In the rows, zero is written as 128.
Named moves, each a turn or a mirror, and the order they were made in; the first pair answered:
Voka (before -> after):
[ 88 142 107 109 103 117 126 135 156] -> [170  95 138 143 132 101 121 114 124]
[116 149 161  96 133 147 128 140 135] -> [144 128 174 107 143 143 126 130 122]
[157 127 144 130 139 151 113 130 135] -> [124 147 130 115 128 155 117 138 145]
[179 100 160 138 126 124 123 116 101] -> [ 83 159 121 101  94 138 132 137 137]
zuken (before -> after):
[113 150 150 137 136 173 109 134 120] -> [126 141 144 160 152 160 109 117 108]
[124 153 152  91 116 168 113 160 139] -> [ 93 170 123 139 144 170 107 134 128]
[ 70 168 115 114 111 147 121 147 140] -> [ 91 147  95 178 153 123 122 108 117]
vepim (before -> after):
[203  90 171  60 106 117 142 138 139] -> [157 123 178  38  94 156 128 156 150]
[ 70 141 111 118 108 150 127 138 127] -> [ 70 136  98 146 121 144 130 121 118]
[145  95 141 120 111 102 145 138 134] -> [135 109 145 105 102 118 137 155 141]
Now pairs of rows:
Each pair is two moves apart.
[105 157 131 128 105 145 132  90 142] -> [154 127 161 123 107 143 133  90 133]  Voka zuken
[146 126 156 145 128 157  95  81 125] -> [145 132 165 118 108 168  95 101 134]  zuken zuken
[164  70 141 138 138  80 150 123 131] -> [ 70 146 132  90 109 135 136 160 160]  zuken zuken
[173 107 127 164 158  83  96 115 115] -> [ 93 164 110  92 105 101 110 161 160]  vepim Voka
[ 76 162 109 111 107 143 133 148 114] -> [164 114 167 102 114 147 128 153  92]  Voka zuken
[125 115  97 122 109  91 149 126 146] -> [137 114 114 104  99  96 149 139 149]  Voka zuken
[108 147 127 168 168 185 104 110 109] -> [185  95 175 120 139 163 114 129 110]  zuken zuken
[130 136 160  84 111 159 116 151 134] -> [152 125 157 149 153 159 105 115 100]  zuken Voka
[ 62 167  99 138 137 146 122 128 139] -> [181  79 137 148 143  95 141 113 122]  zuken zuken
[ 74 147  90 135 123 157 129 158 158] -> [169  80 104 171 145 106 138 130 133]  zuken zuken
[141 121 154 154 141 145 115 117 107] -> [112 134 121 169 145 134 122 107 110]  Voka zuken
[183 103 160 103 102 110 143 131 109] -> [ 72 171  99 119 107 126 140 127 126]  Voka zuken
[ 74 155  99 196 175 142 110  79 102] -> [142 100 113 207 177 106 122  67  91]  Voka vepim
[101 139 129 105  98 133 125 158 137] -> [151 113 162 118 108 140 117 152 119]  Voka vepim
[129 146 174 169 168 184  94 127 102] -> [176 110 187 153 160 161 104 132 102]  vepim zuken
[180 100 143 123 131  97 152 137 129] -> [ 84 159  90 128 131 112 156 135 147]  Voka zuken
[ 80 156 102 130 132 129 133 122 133] -> [106 137  95 160 149 106 138 103 124]  zuken Voka
[122 136 106 105  98 121 131 126 132] -> [140 129 126  96  98 129 125 134 125]  Voka zuken
[134 119 128 148 146 133 124 117  94] -> [ 91 145 109 122 120 133 132 133 116]  vepim Voka
[ 96 124  70 112 110  91 155 121 147] -> [173  82 117 100 111  90 148 129 134]  Voka vepim
[ 98 153 101  89  96 121 150 145 169] -> [168 103 109 176 155 104 143  90 119]  zuken Voka
[ 74 110  60 195 156 113 140  92 111] -> [182  40 118 156 131  83 152 109 108]  Voka zuken
[200  74 143 147 149 102 136 114 111] -> [ 84 162 138  76 105 173 126 167 149]  zuken zuken
[157 103 140  94 110 100 133 141 147] -> [161 109 155  90 115 121 123 141 145]  vepim Voka
[138 143 153 157 170 176  92 119 102] -> [106 158 116 171 167 162 101 107 108]  Voka vepim
[152 100 126 175 160 120 120  97 111] -> [ 85 133  83 161 137 110 132 108 139]  Voka vepim
[ 74 170 140 136 156 148 142 143 110] -> [163 106 159 145 161 108 156 132  92]  zuken zuken
[ 87 156 128 182 163 174  94 112 103] -> [ 49 173  98 143 130 151 113 131 136]  zuken Voka
[ 84 148  94 131 117 110 145 126 147] -> [173  95 142 134 122  98 140 124 124]  Voka vepim
[ 90 154 113 151 143 144 112 122 126] -> [134 115 112 167 150 104 126 106 120]  vepim vepim
[ 74 184 117 116 127 162 116 146 138] -> [152 125 127 188 177 136 112 107  98]  vepim Voka
[108 132 127 104 110 120 140 136 149] -> [145 106 133 149 139 110 137 109 125]  zuken Voka
[152 107 147  92 101 107 141 153 143] -> [ 94 148 138  95 106 145 126 157 148]  vepim vepim
[101 147 164 125  94 140 122 127 135] -> [117 136 179 131 101 148 116 124 126]  Voka zuken
[104 152 159 104 122 157 139 149 113] -> [131 135 175 121 135 161 130 140  99]  Voka vepim
[108 141 110 116 123 137 127 130 156] -> [161 109 138 122 135 131 122 123 139]  Voka vepim
[168 105 136  81  91 104 157 155 157] -> [ 73 164  76 147 133 131 143 121 146]  zuken zuken
[147 138 190  90  95 201 125 140 127] -> [156 136 193 129 130 210 114 121 104]  vepim Voka
[178 139 109 169 158  98 146  89 169] -> [156 163 141  85 109 126 142 137 198]  zuken zuken
[119 139 151  96 137 178 138 159 121] -> [128 123 128 160 179 159 140 117 101]  zuken zuken
[166 130 153 121 120 133 119 140 128] -> [115 165 130 139 133 151 113 131 130]  zuken zuken
[172 127 150 160 171 182 114 141  87] -> [158 145 161 115 147 202 107 169 104]  zuken zuken
[108 140 169 171 124 155  80 118 100] -> [ 74 157 145 160 114 151  87 120 109]  vepim Voka
[159 111 140 116 132 136 128 134 132] -> [103 144 109 128 137 142 124 129 141]  Voka zuken
[ 82 141 115 150 140 147  94 132 134] -> [125 100 112 174 153 109 104 112 121]  vepim vepim
[112 129 120 199 169 130 119  85 112] -> [ 56 161  90 150 127 120 140 115 147]  vepim Voka
[138 134 177  39  59 163 117 183 157] -> [ 39 189  92 179 147 186  94 111 119]  vepim zuken
[206  91 127 112 115 104  82 137 132] -> [ 81 162  63 127 112 115  85 127 152]  Voka zuken
[148 110 121 175 167 129 127 111  91] -> [ 94 138  82 167 152 115 139 116 111]  Voka vepim
[136  86 112  58  86  81 151 152 155] -> [ 43 153  75 100 114 123 132 138 155]  vepim zuken
[151 123 162  89 103 137 126 153 148] -> [ 93 152 113 165 150 147 114 112 131]  zuken zuken
[128 140 123  74 115 120 153 159 130] -> [150 130 143  78 130 130 141 160 118]  Voka vepim
[ 85 115  67 150 138 150 128  91 148] -> [143  72  77 146 131 113 145  91 144]  vepim vepim
[ 48 181  82 130 119 128 161 138 174] -> [160 101 107 207 176  93 158  88 122]  vepim Voka
